<97>: [121 143 107 115  73 161 143 118  39  95 132 173 176 175 100 121 141 127
 161 160 118  71 166 171 108 135 168 114 154]
<58>: [121 143 107 115  73 161 143 119  39  95 132 173 176 175 100 121 141 127
 161 160 118  71 166 171 108 135 168 114 154]
<98>: [143 123 123 143 129 136 138 112 158 131 141 108 140 112 149 133  93 120
 126 140 136 123 153 116 133 143 118 133 189]
<101>: [136 135  98 105  78 150 159 129  37 103 118 162 146 159 106 124 141 133
 143 153 104  73 166 172 107 136 155 118 164]
[136 135  98 105  78 150 159 129  37 103 118 162 146 159 106 124 141 133
 143 153 104  73 166 172 107 136 155 118 164]  <101>
succ: [120]  [126]
succ: [138]  [112]

<55>: [ 45 161 211 228 202]
<23>: [221  42 213  58 191]
<122>: [168 175 112  64  28]
<157>: [ 63 173 214 189 170]
<137>: [131 100 227 214 126]
<67>: [158 137  54 176  44]
succ: [131]  [100]
succ: [45]  [161]
succ: [100]  [227]
succ: [58]  [191]
succ: [211]  [228]
succ: [175]  [112]
succ: [168]  [175]

<63>: [186 128 192 183 116]
<106>: [176 125  70 122  41]
<126>: [130 179 151 124 133]
<114>: [148  60  67 113 111]
<140>: [ 70 200 185 145  34]
<32>: [126 222 110  51  91]
succ: [126]  [222]
succ: [145]  [34]
succ: [186]  [128]

<123>: [126 103 130 177  72 146 130 157 129 165 141 186 198 126 155 179 165 116
  84 171 206 141 124  52 128 120]
<64>: [100 144  92  69 151 156 164  88 147 163 176 130 102  63  91 128 148 183
 162 148  66 111 155 176  70 116]
<118>: [118 141 108 135  61 161 158 131 145 172 130 169 201  89 135 185 168 113
 107 170 195 125 143 108  87 112]
<46>: [142 176  94  57  71 170 166  89 131 115 107  89 157 128  92 105 128 108
 181 111  72  95 178 161 121 136]
<100>: [102  85 120 154 152  53 131 141 149 176 185 197 141  79 114 181 161 184
  75 167 149 166 102 124  75 121]
<5>: [146  75 157 198 139 141  94 169 117 126 126 188 140 157 165 161 196 112
  68 144 206 160  86  59 150 110]
succ: [105]  [128]
succ: [103]  [130]
succ: [91]  [128]
succ: [79]  [114]
succ: [195]  [125]
succ: [154]  [152]

<108>: [104 173 206 206]
<24>: [130  37 205  65]
<18>: [ 31  61  72 210]
<85>: [108  76 195 107]
succ: [72]  [210]
succ: [37]  [205]
succ: [76]  [195]
succ: [104]  [173]

<44>: [ 77  65  50 168 208 207 199 203 195]
<134>: [ 58  51 196  49  73  54  64 192 188]
<7>: [ 64  81 197 166  64 196 195 195  69]
<50>: [ 73 169 196 124  70  63  63  69 199]
<39>: [ 52 202  66 165 192 200  63 191  65]
succ: [124]  [70]
succ: [200]  [63]

<49>: [129 127 129 128 128 127 128 126 129 130 129 127 128 127 127 127 127 127
 129 128 130 128 128 128 129 128 127]
<128>: [130 124 130 125 129 125 130 124 133 132 142 121 131 123 125 122 123 123
 133 121 136 125 126 128 124 132 126]
<76>: [130 125 129 124 128 125 130 123 132 133 141 121 130 123 126 123 123 122
 133 122 137 125 126 128 132 132 126]
<30>: [130 125 130 125 130 125 130 124 132 133 139 121 130 124 125 123 123 123
 133 122 137 125 126 128 131 131 126]
<20>: [162  87 137 138 104 120 181 118  99 168 215  47 164 110 101  91 110 115
 124  83 131 146 138 124 165 199  99]
<34>: [132 148 116 158 115 125 133 150 157 100  98 108 137 144 139 139 148 170
 123 169  99 154 153 126 138 143 144]
[132 148 116 158 115 125 133 150 157 100  98 108 137 144 139 139 148 170
 123 169  99 154 153 126 138 143 144]  <34>
succ: [143]  [144]
[129 127 129 128 128 127 128 126 129 130 129 127 128 127 127 127 127 127
 129 128 130 128 128 128 129 128 127]  <49>
succ: [158]  [115]
[130 124 130 125 129 125 130 124 133 132 142 121 131 123 125 122 123 123
 133 121 136 125 126 128 124 132 126]  <128>

